In the rows, zero is written as 128.
One turn moves every row onto another: examples first, then more rows asked:
J_855: [129 142 101 101 140 160 109 158 127 134 133 103 121 125 127  86 106  98
 130 156 123 110 158]
J_364: [157 168 101 107 134 155 137 126 134 153 109 149 151 153 119  73 148 110
 128 120 112 130 129]
J_511: [129 170 106 118 102 121 134 138 151 144 101 122 152 110 134 110 123 137
  99 151 116 102 120]
J_390: [146 151  85 111 104 116 138 148 142 158  94 115 158 129 114  96 126 148
 133 144  87 116 100]
J_957: [155 145 100  87  96 109 103 185 137 145 126 135 123 114 123 117 124 127
 129 146 115 113 124]
J_233: [160 124 101 138 128 145 144 175 161 158 109 120 119 159 112  68 127 135
 115 125 119 106 141]
J_224: [155 138  92  90  96 114 112 192 134 151 131 134 125 125 113 110 121 134
 138 149 109 116 125]
J_555: [163 138 118  98 128 152 117 162 133 133  86 118 124 113 140  61 132 109
 141 157 106 129 128]
J_750: [115 161  94 117 113 148 134 150 138 148 101 134 167 107 135  98 115 146
 112 150 103 111 125]
J_668: [152 164  89 105 138 153 131 125 130 158 125 138 149 163 109  81 141 107
 133 116 110 125 133]
J_107: [169 138 109 107 115 121 131 152 142 143 120  89 103 146 107  79 128 104
 135 166 122 112 133]
J_692: [141 166 123 143 141 108 127 173 141 125  99 126 111 119 120  91 131 111
 109 141 110 109 162]
J_273: [143 136 109 109 157 134 119 119 137 143 114 131 127 157 128 110 120 168
 128 152 105 126 120]
J_313: [173 127 103 116 138 137 118 173 159 151  85 120 124 141 131  71 134 124
 128 101 100 114 120]
J_923: [142 149 103  91  99 121 104 187 136 142 132 141 126 109 129 118 118 127
 121 150 123 110 135]
J_197: [124 149  82 123 107 139 148 155 137 160 111 123 162 132 110  93 114 155
 125 156  97 112 121]
J_832: [133 159 115 142 151 130 127 184 132 128  93 138 123 116 122  78 126 119
 121 139  97 117 163]
J_890: [149 135  93  92  99 129 114 197 130 151 125 145 132 119 118 101 120 140
 140 152 106 121 128]
J_180: [158 140 119 119 113 139 143 156 144 140 117 104 108 138 114  69 128 112
 122 179 133 113 145]
J_768: [142 174  99 109 137 155 130 120 135 150 127 142 147 153 120  88 140 101
 116 120 125 118 143]
J_104: [132 157  78  98 117 116 114 144 137 152 107 107 159 120 123 116 116 133
 130 127  88 109 107]
J_541: [156 175 103 101 135 142 124 117 138 148 115 139 144 150 124  89 148  98
 120 113 120 121 130]
J_354: [142 141 117 113 153 134 122 117 141 139 112 136 125 151 134 110 122 167
 120 156 113 124 123]
J_328: [158 149 103 136 143 103 130 183 133 138  93 118 115 137 101  78 133 120
 140 133  83 121 144]
J_355: [161 169  97 106 130 136 134 118 139 156 122 132 140 165 109  87 148 103
 126 118 118 121 129]
J_808: [148 129  86 111 151 141 103 170 151 151 119 106 124 147 124  93 114 112
 124  93 107 101 140]
J_652: [133 131  98 128 148 169 120 177 152 148 114 130 131 137 133  77 113 125
 109 112 120 103 156]
J_326: [138 148 101 145 148 125 136 189 128 138 103 128 121 136 102  74 123 125
 134 142  89 120 161]
J_237: [149 156 101 125 154 100 109 178 131 131  99 112 116 126 112  94 126 106
 136 119  83 116 146]
J_565: [123 165  86 111 108 112 125 136 145 150 123 104 150 125 118 124 113 131
 109 141 111  96 121]
J_619: [142 146 106 100  94 128 117 190 138 145 131 148 127 113 125 109 120 135
 119 161 126 112 139]
J_431: [142 139 113 111 156 137 120 120 138 140 110 137 128 151 134 108 122 169
 125 153 107 127 121]
J_286: [139 142 114 110 156 132 117 115 140 138 117 132 125 151 134 116 119 163
 119 152 113 122 124]
J_848: [157 143 120 122 136 142 115 164 167 138  90 128 121 123 148  82 132 117
  98 108 126 103 137]
J_64: [153 171 104 116 128 152 144 122 139 153 120 146 144 158 114  78 147 110
 117 129 126 122 138]
J_344: [139 130  90  97 141 158 113 164 122 143 129  99 124 136 115  77 108 105
 150 153 105 119 147]
J_572: [143 142 113 106 157 128 113 115 139 138 113 130 125 151 136 117 122 162
 123 148 109 124 119]
J_826: [137 163 107 134 149 101 115 172 135 128 115 111 110 129 110 103 122 104
 119 129 102 105 161]
J_445: [159 138 106 128 129 122 124 160 169 149 120 104 108 153 119  95 125 114
 101 112 132  92 141]
J_776: [149 140 104  99  94 131 120 195 135 147 120 153 131 113 125  99 124 141
 128 159 116 120 131]
J_653: [147 139 111 108 155 126 117 116 139 141 113 128 124 156 130 113 122 165
 127 149 107 125 117]
J_212: [163 147 120  90 130 135 103 151 138 127  93 105 116 109 144  79 130  94
 133 147 114 120 128]

J_511 moves to J_750
J_224 moves to J_957
And these:
J_212 moves to J_855
J_848 moves to J_652
J_237 moves to J_826
J_64 moves to J_364
J_286 moves to J_354

One turn moves every row onto another: examples first, then more rows asked:
J_620: [113 131 149  96 100 111 121 122 135 136 131 148 112 152 126 117 112 115
 132 160 113 150 112 143 124  85]
J_487: [137 129 125 119 105 116 138 126 151 132 129 130 111 154 146 133 107 103
 120 137 127 156 102 159 152  86]
J_5: [123  97 113 114 130 131 107 100 152 126 128  99 104 157 132 113 133 106
 123 112 111 130 125 141 158 135]
J_688: [133 143 129 121 119 134 114 156 149 113 111 115 119 173 164 151 138 112
 142 113 103 155 116 141 134 138]
J_581: [ 98  96 136  75 134 127 121 112 126 117 124 123 139 141 119 149 135 146
 141 148 112 151  90 154 157 131]
J_850: [ 81 131 112  86 134 130 119 113 136 136 119 108 116 152 166 126 144 152
 170 154 113 119  96 151 111 114]
J_128: [118  90 131 101 107 136 129 116 148 132 134 101 108 157 140 135 131 120
 132  98 119 114 136 165 149 129]
J_497: [105 127 114  93 145 137 124 109 145 150  71 130 119 140 121 138 144 142
 156 140 118 151  97 169 136 103]
J_29: [118 132 126  77 119 134 120 118 148 129 108 160 139 140 127 112 103 124
 159 146  97 153 127 119 156 112]
J_929: [105 126 115  91 139 141 137 104 155 146  78 133 120 131 125 136 137 141
 157 147 118 144  95 174 136 103]
J_901: [117 146 122 100 147 146 116 111 127 159  98 131 101 148 138 119 117 114
 156 162  89 129 117 124 116 129]
J_914: [135 134 105 118 105 115 119 124 166 125 118 109  98 146 164 146 111 147
 145 104 120 143 101 126 134 147]
J_937: [124 120 134 128 123 144 142 148 162 103 115 122 100 163 150 149 142 129
 126 125 131 141  98 116 133 136]
J_635: [ 95 123 142 103 118 155 139 119 136 146 119 127 127 144 116 143 113 136
 166 139 106 106  95 141 102 114]
J_430: [138 139 107 120 106 120 112 123 171 126 120 110  97 148 156 144 116 151
 142 105 126 143 106 127 137 144]
J_679: [146 114 113 106 129 143 145 127 162 127 106 125 106 143 178 146 120 140
 144  97 103 156 109 136 152 136]
J_857: [102 102 132  70 119 122  90 127 124 138 117 120 112 164 134 130 140 155
 150 160 106 149 118 146 148 140]
J_981: [117 119 133 126 119 140 142 152 161 100 109 120 105 161 150 149 142 126
 127 118 125 142  96 119 132 135]
J_897: [112 119 149  91 117 126 134 122 132 132 138 153 117 150 144 112 119 111
 134 160 101 152 110 138 132  80]
J_298: [142 143 132 123 119 137 112 153 151 115 119 116 122 172 159 153 138 115
 148 112 107 156 116 144 136 134]
J_918: [145 117 116 106 134 149 143 126 163 125 115 125 109 142 181 148 124 143
 142  98 109 151 112 138 153 132]
J_55: [ 88 136 106  87 128 129 112 113 145 145 119 113 111 146 166 119 141 147
 174 162 108 121  99 154 118 112]
J_427: [106  96 126  67 127 125 117  85 136 140 118 109 109 145 124 112 137 130
 136 126 125 117 113 145 159 128]
J_191: [114 136 126 104 151 155 110 111 125 159  94 135 111 156 133 121 117 111
 155 158  87 129 113 134 121 127]
J_483: [104 125 143 100 120 154 145 119 138 140 112 129 129 128 118 143 109 133
 173 132 106 114  98 141 103 107]
J_420: [128 112 123 113  99 127 133 136 157 128 141 123 100 169 169 107 116 121
 132 144 116 150 112 136 139  84]
J_172: [ 99 141 131  70 100 121 138 124 136 132 134 156 124 137 141 133 102 134
 149 153 118 119 122 121 143 124]
J_203: [113 100 128  62 119 126 109  91 133 144 123 104 124 152 129 115 136 130
 153 116 111 122 125 160 155 122]

J_427 moves to J_897
J_635 moves to J_929
And these:
J_679 moves to J_688
J_487 moves to J_5
J_29 moves to J_857
J_918 moves to J_298
J_497 moves to J_901

